In the data rows, zero lies at 7.5, halfway between 7 and 8.
Here are some points, one per row:
[10 15  2  6  9  6  7  8  9  6  9  6  4  0 10  6 15  4  8 11  9  8  5  9]
[ 7  9  3  6  9  5  6  8  9  9  7  8  6  3 10  6  9  3 11  9 11  7  8  7]
[10 13  4  6 10  4  8 10 10  5  9  5  5  1  9  7 13  5  9 11 10  6  7  8]
[ 9  8  8  8  4  9  9  8  8 11  5  7  9 10  6  7  6  5  6  7  8  7  4  7]
[ 5  0 10  9  6  9 10  9  5 10  6 13 10 15  5  9  2 11  3  2  7 11  8  6]
[ 4  0  8  9  8 10  8 11  4  8  8 12 13 15  6  4  4 12 12  6  7 10 13  3]
[ 8  4 12  9  6  9  9  4 10  6  7  6  5  8  7 10  5  7  7  7  7  4  7  9]
[11 15  8  6  5  9  5  5 12  9 10  0  3  2  1  9  9  0  5  9 11  2  5  7]
[ 6 10  8 10  6 10  8  5  6  8  6  2 11  8 12  6  6  3  7 11  6  6  6  9]
[11 15  5  4  9  8  8  7 10  6  6  2  5  0  8  5 15  3  9 11  7  5  5  9]
[ 6  2  7  9  9  5  6  9  5  9  6 15 11 12  7  8  4 13  9  4  7 12 12  4]
[ 8  6  5  8  4 10  9 10  8 12  6  6 10 12  5 10  7  5  5  6  6  8  4  6]
[ 6  4  6  9 10  7  6 10  5 10  5 12 14 13 10  4  5 11 10  6  7 11 11  5]
[11 14 12  6  8  5 10  2 11  0 11  1  0  0  5  9 12  6  6 11  6  4  6 13]
[ 5  0  8  8  6  7 10  8 11  7  9 12  8 15  1 11  5  8  7  4  7 10  8  6]
[ 8 15  8  6  4  9  5  4 10 11  8  0  5  5  4  6  6  0  5 10  9  5  5  7]
[ 2  0  8  8  8  9  8 10  9  6  8 15 10 13  6  6  5 12 13  5  7 11 10  4]
[ 6  0 13 10 10  8 11  8  3  8  4 11 10 15  8  6  2 14  5  5  7  9 10 10]
[ 6  5 10  8 10  6  8  5  2  6  8  8  9  6  9  7  7 12  5  7  8  9  8 13]
[11 11 11  7  7  9 10  6  7  5  6  0  7  3 10  8  9  7  5 11  6  4  6 12]
[ 9  8  6  8  7 10  9  8  7  9  5  9  8  9  9  5  7 10  9  7  7 10  7  6]
[12 15 10  7  7  8  6  5  5  7  8  0  6  6 11  6  8  2  5 12  7  3  7  9]
[11 13  6  6 10  7  7  7  7  9  7  5  8  4 11  4  9  6 11  9  8  6  7  7]
[ 6  0  7  7 11  7 10  9  7  7 11 15  5 10  8  9  7 15 12  2 10 11 10  9]
[ 7  8  9  9  9  7 10  7  6  5  4  8  9  7 12  8  9  8  3  8  5  9  6 11]
[ 6  5  5  7  6  5  7  9  7  8  4 13 12 13 11  5  4 10 10  4  9 11  8  6]
[ 8 11  7  7  9  7  6  9  8  7  7  8  8  4  9  7 10  7  8  8  8  9  6  6]
[ 7 12  7  7  2 14  7 10  7 10  6  3  9  5  6  7  9  0  4  9  7  4  6  6]
[ 3  6  8  6 10  7  8 10  5  5 10 10  8  7  7  7 10 11  9  7  8 11 10  8]
[ 7 11  7  7  7 10  7  8  7  7 10  7  8  5  8  7  9  9  9 10  7  7 10  6]
[13 15  9  8 10  4 10  3  7  3  5  0  3  0 10  9 12  6  3 11  7  5  4 14]
[ 7 10  5  7 10  5  6  9  8  5 10  9  5  7  7 10 10  6  9  8  6  9  6  6]
[ 7  5  9  9  7  7  8  6  8  6  8  5  7  6  9 11  8  6  6  9  5  6  6 10]
[ 8  9  7  6  5  8  8  6 13  6 11  7  2  5  2 15 10  4  5  6  7  6  4  7]
[ 4  3 11 10  7  9  6  5  3 11  6  8 10  9 14  6  3 11  4  8  7  7  6 12]
[ 6  3  9  8  7  9  6  8  8 12  5 11 10 13  8  3  2  9 12  5 10  7 11  3]
[ 8  9  9  6  9  5  5  8  7  7  7  8  8  6  7  4  9 11 11  9  7  9 10  5]
[ 6  0  8  8  9  6  9 11  6  7 12 15  6 15  5 11  4 15 12  1  8 11 13  5]
[ 4  5  6  9  7  7  5 10  7 10  8 11 11 11  8  5  5  7 10  8  7  8 10  4]
[11  9  7  6  8  7  7  7  6  7  9 10  6  7  9  4  7 15 11  6  9  8  9  8]
[11 15  9  3  6  7  7  3 14  6 12  0  0  0  2 13 13  0  6 11 11  2  2 10]
[ 5 10  9 12  4  8  8  7  5  7  3  8 10  9 11  7  5  4  3  7  4  7  7 10]
[ 7  1  4  6 11  3  5 10  6  6 11 13  6  6  9 12 11 14 10  6  7 12 10  8]
[ 6  5  6  8 10  8  8  8  4  9  5 10 12 12  9  2  5 10 10  8  8 11 10  5]
[ 7 10  5  8  5  8  5  7 11  9  8  4  7  8  4 10  8  0  6 10  6  6  5  5]
[ 8  8  6  7  6  9  6  9  7 10  7  6 11 11  6  7  7  6  4  7  7  7  5  6]
[ 7  6  6  6  5  8  6  6 10  8 12  7  3  8  3 13  5  6  6  5  9  5  7  7]
There is one direction along which these points spread out most. How far along it is each point below, from 0 to 99? The average is 50, and the first point in the table lies past the average.
[ 7 10  5  7 10  5  6  9  8  5 10  9  5  7  7 10 10  6  9  8  6  9  6  6] -> 53
[13 15  9  8 10  4 10  3  7  3  5  0  3  0 10  9 12  6  3 11  7  5  4 14] -> 76
[11 15  8  6  5  9  5  5 12  9 10  0  3  2  1  9  9  0  5  9 11  2  5  7] -> 76
[ 6  0  7  7 11  7 10  9  7  7 11 15  5 10  8  9  7 15 12  2 10 11 10  9] -> 30
[ 6  3  9  8  7  9  6  8  8 12  5 11 10 13  8  3  2  9 12  5 10  7 11  3] -> 33
[ 7 11  7  7  7 10  7  8  7  7 10  7  8  5  8  7  9  9  9 10  7  7 10  6] -> 53
[10 15  2  6  9  6  7  8  9  6  9  6  4  0 10  6 15  4  8 11  9  8  5  9] -> 70
[ 6  5  6  8 10  8  8  8  4  9  5 10 12 12  9  2  5 10 10  8  8 11 10  5] -> 35
[ 8  8  6  7  6  9  6  9  7 10  7  6 11 11  6  7  7  6  4  7  7  7  5  6] -> 49
[ 6  2  7  9  9  5  6  9  5  9  6 15 11 12  7  8  4 13  9  4  7 12 12  4] -> 27
[ 6  5 10  8 10  6  8  5  2  6  8  8  9  6  9  7  7 12  5  7  8  9  8 13] -> 45
[ 6  4  6  9 10  7  6 10  5 10  5 12 14 13 10  4  5 11 10  6  7 11 11  5] -> 30
[ 5  0  8  8  6  7 10  8 11  7  9 12  8 15  1 11  5  8  7  4  7 10  8  6] -> 34
[ 5 10  9 12  4  8  8  7  5  7  3  8 10  9 11  7  5  4  3  7  4  7  7 10] -> 50
[11 14 12  6  8  5 10  2 11  0 11  1  0  0  5  9 12  6  6 11  6  4  6 13] -> 77
[ 7  5  9  9  7  7  8  6  8  6  8  5  7  6  9 11  8  6  6  9  5  6  6 10] -> 55
[ 7  6  6  6  5  8  6  6 10  8 12  7  3  8  3 13  5  6  6  5  9  5  7  7] -> 53
[ 4  3 11 10  7  9  6  5  3 11  6  8 10  9 14  6  3 11  4  8  7  7  6 12] -> 41
[11 15  9  3  6  7  7  3 14  6 12  0  0  0  2 13 13  0  6 11 11  2  2 10] -> 84
[12 15 10  7  7  8  6  5  5  7  8  0  6  6 11  6  8  2  5 12  7  3  7  9] -> 69
[ 8 15  8  6  4  9  5  4 10 11  8  0  5  5  4  6  6  0  5 10  9  5  5  7] -> 70
[ 8  6  5  8  4 10  9 10  8 12  6  6 10 12  5 10  7  5  5  6  6  8  4  6] -> 48
[ 7  8  9  9  9  7 10  7  6  5  4  8  9  7 12  8  9  8  3  8  5  9  6 11] -> 51
[ 5  0 10  9  6  9 10  9  5 10  6 13 10 15  5  9  2 11  3  2  7 11  8  6] -> 28
[10 13  4  6 10  4  8 10 10  5  9  5  5  1  9  7 13  5  9 11 10  6  7  8] -> 66
[ 8 11  7  7  9  7  6  9  8  7  7  8  8  4  9  7 10  7  8  8  8  9  6  6] -> 55
[ 7  1  4  6 11  3  5 10  6  6 11 13  6  6  9 12 11 14 10  6  7 12 10  8] -> 38
[11  9  7  6  8  7  7  7  6  7  9 10  6  7  9  4  7 15 11  6  9  8  9  8] -> 45
[ 8  4 12  9  6  9  9  4 10  6  7  6  5  8  7 10  5  7  7  7  7  4  7  9] -> 52
